One vector is turned by the same rotation once a step. Each row is the vector after some number of steps, and that number follows the row.
The counts run from 0 to 167.
[140 135 131  92 141 153 126 141 133 158 130  85 140 188 169  95 188 105
 149 147 102 100 131 102 143 160 116 111 150 128 129 107 105 140 150  88
 117 179 140 138  98 132 145 145 146 107 166 151 180 111 133 139 138 141
 187 158  65 125 109 126 121 119 142] : 20
[153 124 106 110 123 130 125 122 144 139 136  68 144 175 165 109 202 120
 143 123 109  94 140 105 139 149 122 106 169 115 119 142  95 134 142  91
 113 176 126 143 123 136 136 122 145  93 170 135 159 128 122 135 152 138
 193 158  59 121 128 129 109 116 115] : 12
[146 128 146 121 136 157 146 141 141 134 145  60 152 181 170 125 195 121
 143 151 111 106 152 123 125 138 122  94 141 113 117 113 105 138 146  80
 113 182 144 125 124 138 132 131 136 123 179 137 175 112 112 148 142 137
 193 147  68 152 118 111 141 136 121] : 2
[142 139 106 105 130 132 119 123 129 136 149  91 139 168 198 111 187  98
 148 119 108  96 125  91 135 161 133 124 153 124 135 148 105 142 147  97
 120 197 127 144 125 122 120 126 148 101 153 151 161 133 130 134 135 161
 199 156  70 127 108 118 113 131 143] : 77
[154 139 140 119 150 151 138 136 138 136 159  82 151 175 197 114 178 100
 143 150 105 108 135 104 124 156 119 115 133 124 137 120 116 134 155  87
 122 196 139 129 119 131 118 139 140 130 166 155 178 119 118 146 136 164
 190 143  74 149 106 106 141 131 148] : 85
[150 147 134 102 126 155 142 139 133 142 157  72 155 177 182 105 177 115
 144 148 108 102 140  97 151 134 107 112 149 138 134 117 107 146 173  96
 121 179 145 137 108 110 134 150 143 107 166 158 149  94 147 138 146 159
 167 159  62 130 109 110 138 140 142] : 25
[130 145 130 111 140 141 140 122 143 134 143  80 137 180 174 108 192 126
 154 153 113  89 135 113 132 163 120 100 152 120 133 130  96 153 159 119
 121 203 128 129 114 143 139 126 134  98 144 140 183 130 124 136 151 148
 190 153  76 141 107 122 117 135 109] : 58
[157 140 138 123 144 152 142 136 135 128 164  79 155 171 197 118 175 101
 146 150 107 104 142 105 123 147 117 117 138 127 137 122 109 134 162  87
 123 197 138 128 121 125 117 136 140 129 172 152 169 114 120 144 140 166
 184 143  75 150 107 106 144 134 147] : 86
[117 141 108  99 116 143 119 132 121 138 132  76 127 182 174 120 201 113
 153 123 123 101 126 105 143 142 143 110 153 122 120 135 102 161 138 103
 106 197 142 143 121 121 137 126 140  82 152 143 155 120 133 126 138 142
 198 161  66 130 112 115 111 144 125] : 162
[115 141 112  99 121 141 115 133 121 144 131  78 123 187 174 114 203 108
 151 125 118 102 124 103 142 148 141 109 145 120 122 132 105 158 134 102
 108 195 142 143 120 126 136 133 141  88 156 143 165 120 131 125 132 139
 203 159  64 133 114 117 114 140 129] : 163
[142 150 126 114 129 157 134 138 133 139 152  92 142 170 176 108 186  95
 140 135 116  82 155 112 127 133 155 126 167 104 127 132  99 144 141  92
 126 194 155 134 122 131 120 125 157 117 170 144 174 118 114 122 132 150
 192 139  63 138 110 109 137 133 134] : 41
[143 145 141  94 130 146 138 136 135 149 139  84 139 168 172 105 191 117
 147 141 105  94 128  95 138 170 116  91 151 128 121 133 102 140 166 101
 118 185 126 143 112 127 154 135 157 111 142 158 160 130 128 143 134 141
 194 161  58 134 109 122 119 145 123] : 120
[134 138 125 118 129 135 139 116 148 127 145  59 134 186 165 117 207 126
 143 138 115 103 135 109 144 145 116  88 149 116 122 156 109 152 148 112
 116 179 139 131 136 129 141 147 135  89 158 139 156 118 127 138 156 141
 186 159  59 145 137 108 124 142 105] : 156
[123 138 115 102 139 149 117 135 128 149 132  89 121 188 176 108 197  97
 149 129 112 101 122 103 138 158 138 113 143 121 128 132 106 153 129  91
 113 191 141 134 122 130 128 135 146  94 166 143 176 125 130 134 132 138
 202 155  67 135 118 116 120 131 139] : 165
[151 148 135 105 134 159 136 136 137 144 158  79 156 180 181 101 174 111
 144 147 105  96 141  99 147 140 109 115 151 142 137 115 102 143 170  96
 126 180 142 129 107 114 132 148 143 107 170 157 157  99 150 143 147 157
 167 159  62 130 107 111 141 133 142] : 24
[145 146 139 126 144 156 150 127 150 129 156  72 150 188 176 107 185 118
 149 162 108  95 150 120 134 140 116 107 152 115 139 121 103 151 163 110
 130 194 147 120 118 139 130 141 129 109 166 137 187 107 124 136 156 154
 173 144  73 149 113 104 140 131 120] : 149
[142 134 101 108 130 131 115 122 138 135 144  83 128 172 186 114 200 101
 142 119 108 104 120  90 142 161 125 112 145 124 128 158 113 137 137  93
 114 185 135 146 131 123 126 139 148  99 157 151 156 131 126 134 135 154
 202 158  61 131 129 117 109 130 138] : 75
[150 146 136 104 141 159 139 136 136 146 152  81 155 182 180  95 172 108
 147 148 101  91 139  99 144 148 112 118 154 139 138 115 100 142 166  94
 127 181 140 125 110 119 132 146 145 107 170 154 163 104 143 144 147 153
 170 156  66 127 109 115 138 127 145] : 23
[136 141 119 119 128 135 139 112 148 126 147  63 135 182 169 116 204 126
 143 132 114  94 133 108 143 150 121  92 154 120 124 161  99 152 148 113
 117 183 133 128 141 129 137 138 138  85 156 139 155 124 127 139 157 141
 189 158  58 141 132 112 121 139 109] : 157
[149 129 104 106 123 131 128 124 142 140 137  75 148 176 170 105 197 119
 143 121 109  87 143 102 141 152 126 113 174 117 123 139  92 134 144  97
 115 180 127 141 120 133 134 121 148  91 165 137 162 132 131 135 150 141
 193 157  61 119 120 132 108 115 119] : 13
[138 142 136 113 137 150 137 136 135 139 142  82 136 185 172 107 198 111
 154 163 110 106 142 117 136 145 118 107 149 105 134 109 113 147 157 107
 117 190 155 140  97 148 137 142 131 122 155 142 197 113 114 123 140 153
 185 145  74 147 108 110 125 132 123] : 146
[125 151 133 110 138 147 141 121 137 131 145  74 142 181 176 109 187 124
 155 150 114  88 139 116 131 157 126 104 155 123 136 127  96 156 158 118
 122 213 128 124 120 137 137 123 134  92 145 140 180 126 127 138 152 148
 187 150  77 140 101 118 123 138 112] : 59
[136 146 130 121 120 152 148 129 142 124 155  55 147 188 176 118 192 128
 151 155 119 106 146 118 146 120 114 105 148 121 132 127 105 158 166 111
 118 187 148 128 120 125 129 146 125  97 166 140 162  96 133 129 160 154
 167 152  69 146 120 101 134 143 112] : 152
[163 136 117 109 123 137 138 120 144 136 155  67 158 175 182 106 184 122
 147 135 105  98 135  90 152 144  99 111 162 139 136 136 103 136 174 102
 122 176 126 141 113 116 135 140 140  96 161 149 147 112 147 141 162 159
 168 160  63 119 119 124 119 128 129] : 114
[135 124 118 108 106 138 132 136 127 134 135  64 147 169 172 132 204 125
 151 130 125 106 149 114 131 132 139 102 157 107 107 120  98 143 145  90
 101 196 134 147 117 135 135 111 138 107 161 135 158 125 116 129 138 139
 202 150  68 134 104 124 115 140 111] : 99
[130 150 149  97 119 167 136 151 127 145 146  78 139 172 172 115 187 105
 142 142 116  99 143 107 137 131 139 102 147 121 114 117 105 151 153  88
 116 185 155 140 114 115 138 139 158 115 167 158 147 101 130 131 127 140
 185 156  57 140 106 103 140 155 136] : 126
[158 142 113 116 102 143 130 130 138 129 159  74 147 163 178 119 195 105
 136 125 119 103 150 100 148 115 135 123 166 108 123 147 108 141 155  91
 117 177 157 154 120 117 121 137 149 110 169 150 144 105 124 115 140 167
 181 148  54 132 122 106 127 143 132] : 134
[144 143 137  94 126 140 135 132 134 146 139  78 139 164 172 104 196 119
 146 141 108 101 127  94 145 165 110  85 148 129 119 132 104 138 167 101
 115 183 128 152 107 125 159 138 153 110 141 158 158 123 129 139 137 144
 192 164  59 134 109 122 113 145 126] : 119
[138 143 109 102 124 137 119 134 121 141 150  89 140 169 203 116 183 100
 157 125 112 104 126  92 136 149 134 130 146 128 136 125 105 146 152  94
 114 207 132 148 111 120 122 121 144 108 151 156 161 124 134 128 132 165
 196 152  74 132  96 117 114 137 150] : 79
[138 146 126 108 122 146 132 137 131 138 142  85 142 178 179 111 197 111
 158 156 115 106 144 110 137 136 127 122 155 104 133 105 110 148 160 107
 116 202 152 151  91 142 134 131 132 121 146 145 193 111 119 112 138 163
 183 145  76 138 101 118 117 137 124] : 144
[128 142 129 117 143 156 134 130 140 138 148  66 132 198 169 111 193 112
 143 141 109  99 132 113 136 146 126  98 137 124 125 134 104 155 137  94
 118 180 148 114 141 123 131 151 139  90 178 140 161 110 135 144 147 134
 188 156  62 149 132 102 142 137 126] : 66
